In the data rows, 128 means zero.
Some points, each followed by its number:
[154. 149. 118. 106. 121.  97.  99. 107. 118. 172.  89. 165. 153. 179. 143. 165. 130. 164. 150. 172. 160. 188. 143. 112.] 0
[147. 123. 147. 117. 123. 128.  73. 145. 135. 170.  77. 157. 133. 102. 120. 143. 127. 149. 129. 148. 124. 143.  95. 175.] 1
[168. 103. 146.  98. 131.  79.  94. 115. 132. 199. 110. 186. 142. 122. 150. 168. 146. 165. 122. 152. 155. 176. 119. 121.] 2
[ 84. 108. 138. 140. 121. 143. 121. 110. 130. 146. 147. 105. 131. 140. 114. 132. 131. 121. 140. 100. 151.  75. 129.  98.] 3
[153. 112. 102. 101. 125.  77. 129. 116. 151. 133. 115. 120. 134. 122. 137. 135. 122. 144. 139. 133. 127. 151. 147. 106.] 4
[150.  82. 141. 115. 147.  89. 119. 127. 145. 143. 125.  97. 136. 110. 137. 154. 149. 123. 114. 136. 122. 123. 134. 133.] 5
[176. 133.  90.  88.  82.  89.  89.  87. 132.  88. 172.  69. 156.  93. 171. 139. 142.  85. 156.  45.  80. 245.  79.  77.] 6
[127. 182. 139. 132.  89. 157. 167. 165.  82.  63. 199. 173. 160. 131. 117.  82. 146.  98. 165.  20.  72. 219. 104.  95.] 7
[114. 128. 108. 146. 119. 126.  95. 124. 132. 164. 120. 103. 107.  85. 122. 129. 112. 103. 124. 128. 158.  86. 120. 149.] 8
[162. 119. 146. 103. 120.  89. 100. 102. 130. 185. 119. 174. 141. 127. 134. 158. 151. 149. 150. 172. 151. 177. 123. 120.] 9
[ 76. 137. 133. 133. 138. 136. 102. 106. 125. 126. 121. 100. 129. 154. 122. 131. 127. 119. 146. 104. 187.  95. 130.  93.] 10
[112. 152. 118. 129. 116. 134. 202. 122. 107. 111. 217.  74. 100. 112. 140.  90. 124.  99. 100. 100.  93. 157.  80. 131.] 11
[142. 163. 130. 153.  65. 156.  79. 145. 108. 138. 129. 150. 126.  90. 133. 130.  99. 132. 161. 139. 107. 156.  72. 208.] 12
[144. 122. 121.  97. 136. 113. 120. 113. 133. 116. 103. 108. 137. 102. 139. 136. 126. 125. 120. 138. 119. 168. 146. 134.] 13
[149. 133. 135. 125. 120. 116. 101. 147. 142. 156.  68. 147. 116. 114. 138. 131. 104. 147. 122. 153. 134. 134. 112. 157.] 14
[125. 158. 125. 142. 118. 143. 148. 122. 120. 112. 188.  48. 116. 138. 133.  91. 138.  99. 132. 135. 108. 141. 105. 146.] 15
[109. 134. 121. 144. 149. 142. 160. 148. 121. 131. 160.  97. 116. 137. 134. 107. 131. 122. 105. 140. 135. 118. 135. 177.] 16
[129. 156. 143. 109. 149. 177. 137. 174. 116.  83. 107. 176. 158. 130. 113. 120. 118. 125. 147. 136. 106. 132. 156. 120.] 17
[134. 123. 148. 127. 125. 155. 169. 178. 126.  70. 111. 183. 146. 131. 103. 135. 108. 123. 143. 145. 101.  86. 169. 119.] 18
[129. 139. 123. 142. 138. 142. 105. 104. 125. 151. 142. 144. 118. 117. 128. 118. 119. 113. 113. 116. 121.  96. 139. 162.] 19
[124. 145. 119. 140. 138. 152.  98. 108. 130. 143. 153. 137. 112. 115. 127. 110. 115. 113. 128. 120. 119.  95. 128. 157.] 20
Which two points above are nearest to each new point? Their numbers follow each, nearest first.
[154. 130.  98. 131. 109.  88.  93. 102. 150. 143.  93. 125. 141. 148. 120. 155. 130. 131. 131. 153. 151. 152. 170. 122.] 4 13
[122. 148. 131. 134. 141. 128. 115. 113. 135. 132.  90. 142. 133. 152. 128. 119. 128. 139. 135. 145. 147. 120. 122. 112.] 14 10
[115. 148. 134. 125. 155. 132. 131. 127. 126. 140.  61. 138. 136. 166. 152. 119. 116. 164. 130. 153. 166. 117. 135.  97.] 14 10
[ 72. 112.  94. 129. 155. 171. 255. 150. 123. 111. 185. 157.  71. 124. 134.  49.  90. 165.  52. 152. 104. 103. 153. 183.] 16 11
[160. 123. 135. 120. 148. 107.  99. 105. 138. 124.  68.  92. 142. 109. 133. 151. 135. 126. 125. 173. 135. 142. 158. 129.] 13 5
[121. 149. 143. 119. 120. 149. 152. 107.  90.  89. 212.  32. 120. 111. 148.  94. 156. 104. 126.  92.  77. 187.  63. 116.] 11 15
[ 94. 122.  88. 140. 115. 134. 177. 149. 132. 121. 175. 111. 104. 169. 121. 110. 126. 142. 129. 137. 150. 112. 129. 156.] 16 15
[ 81. 138.  98. 143. 161. 161. 214. 143. 125. 103. 154. 113.  92. 169. 126.  80. 108. 144.  64. 154. 118. 103. 157. 172.] 16 15
[167. 109. 134.  97. 126.  97.  86. 111. 143. 131. 123.  84. 157.  90. 138. 143. 154. 108. 124. 106. 112. 181. 131. 112.] 13 5
[167.  79. 135. 109. 122.  61. 120. 119. 150. 139. 153.  98. 119.  92. 167. 161. 148. 113. 116. 103. 114. 130.  93. 139.] 5 4
[172.  98. 145.  99. 106. 107.  86. 105. 121. 103. 139.  47. 170.  86. 139. 147. 169.  87. 115.  60.  73. 200. 102. 104.] 6 13
[143. 124.  82. 119.  83.  68. 109. 120. 136. 186. 113. 213. 141. 191. 132. 184. 127. 182. 164. 157. 199. 161. 150. 130.] 0 9
[114. 124. 125. 156. 111. 145. 148. 131. 121. 128. 178.  56. 121. 137. 105.  96. 156. 102. 119. 134. 118. 124. 123. 159.] 15 16
[111. 143. 118. 143. 149. 151. 159. 143. 130. 116. 147.  82. 100. 154. 117.  92. 127. 118. 104. 168. 131. 110. 142. 168.] 16 15
[107. 105. 146. 127. 159. 120. 128. 122. 141. 142.  62. 127. 145. 161. 118. 140. 147. 149. 131. 151. 163.  98. 133.  78.] 10 3
[131. 158. 148. 105. 155. 178. 140. 164. 113.  78.  90. 175. 154. 135. 120. 132. 110. 135. 133. 139. 113. 119. 161. 117.] 17 18
[142. 138. 150. 149.  95. 132.  94. 135. 125. 154.  99. 125. 127. 106. 115. 167. 123. 135. 137. 155. 122. 121.  91. 173.] 1 14
[114. 135. 135. 149. 120. 141. 123. 134. 127. 134. 129. 133. 136. 147. 123. 131. 127. 125.  99.  95. 147. 128. 116. 109.] 3 19
[158. 105. 127. 121. 135.  88. 110. 127. 151. 139. 106. 103. 129. 125. 139. 145. 131. 121. 121. 161. 126. 128. 149. 141.] 5 4
[160. 135. 135. 113. 125. 103.  92. 102. 137. 190. 100. 156. 146. 147. 140. 143. 144. 147. 140. 180. 138. 195. 135. 118.] 9 0
[181. 122. 111. 109.  97.  78.  61. 103. 153. 135. 128.  75. 173. 101. 148. 159. 148.  74. 157.  85. 111. 210. 114.  98.] 6 13
[116. 121. 153. 116. 109. 153. 166. 180.  98.  72. 169. 195. 162. 105. 103. 119. 149. 128. 162.  45.  79. 160. 108. 104.] 7 17
[ 75.  88. 134. 147.  91. 153. 130. 176. 110.  86.  86. 132. 153. 107. 142. 153.  97. 152. 194. 141. 163. 100.  95. 158.] 14 18
[121. 134.  96. 143. 139. 124.  95. 118. 138. 165. 110.  88. 104. 112. 135. 131.  94. 113. 101. 103. 145.  90. 108. 132.] 8 19
[ 89. 145.  49. 140. 119. 124. 197. 155. 140.  98. 150. 137.  86. 210. 113. 120.  96. 160. 130. 158. 178.  80. 159. 158.] 16 10
[117. 128. 132. 146. 124. 117. 135. 119. 139. 139. 106. 128. 136. 135. 109. 135. 142. 125. 146. 134. 137. 108. 115. 103.] 3 10
[121. 112. 152. 121. 136. 152. 168. 172. 112.  72. 127. 186. 147.  98. 115. 138. 139. 128. 124.  70.  97. 144. 129. 106.] 17 18
[116. 133. 123. 154. 110. 153. 117. 109. 120. 142. 152. 123. 123. 118. 122. 115. 121. 116. 138. 120. 108.  81. 131. 144.] 20 19
[155. 123. 127. 134. 129.  99.  86. 117. 147. 183.  73. 171. 142. 200. 105. 163. 135. 161. 133. 201. 166. 140. 184. 126.] 0 9
[161. 139. 131. 123. 125.  90. 118. 102. 141. 188. 105. 175. 128. 149. 132. 148. 127. 143. 132. 194. 145. 163. 141. 130.] 9 0
[118. 130. 102. 144. 130. 131.  90. 124. 138. 164. 114. 101. 104. 109. 136. 130. 101. 101. 111. 115. 145.  95. 113. 145.] 8 19
[123. 142.  90. 151. 105. 124. 111. 114. 138. 159. 119. 100.  97. 103. 136. 124.  92. 107. 137. 132. 146.  85. 110. 150.] 8 20
[117. 126. 103. 155.  97. 123. 106. 118. 130. 159. 130. 101. 100. 112. 131. 138. 105. 106. 125. 114. 139.  82. 105. 144.] 8 20
[ 87. 120. 144. 126. 146. 121. 133. 132. 131. 137.  65. 104. 136. 155. 135. 130. 120. 148. 147. 167. 201.  93. 129.  80.] 10 3
[169. 145. 138. 133. 150. 100.  80. 109. 150. 181.  78. 151. 140. 179. 129. 154. 132. 147. 123. 215. 152. 140. 164. 120.] 0 9
[124.  91. 155. 108. 132.   9. 255. 153. 145. 113. 101. 131. 116. 187. 137.  79. 172. 184. 138.  87. 153. 101. 178.   0.] 4 3
[117. 120. 111. 148. 122. 119. 101. 113. 135. 155. 113.  90. 100.  98. 126. 146. 109. 115. 123. 118. 153.  79. 106. 134.] 8 19
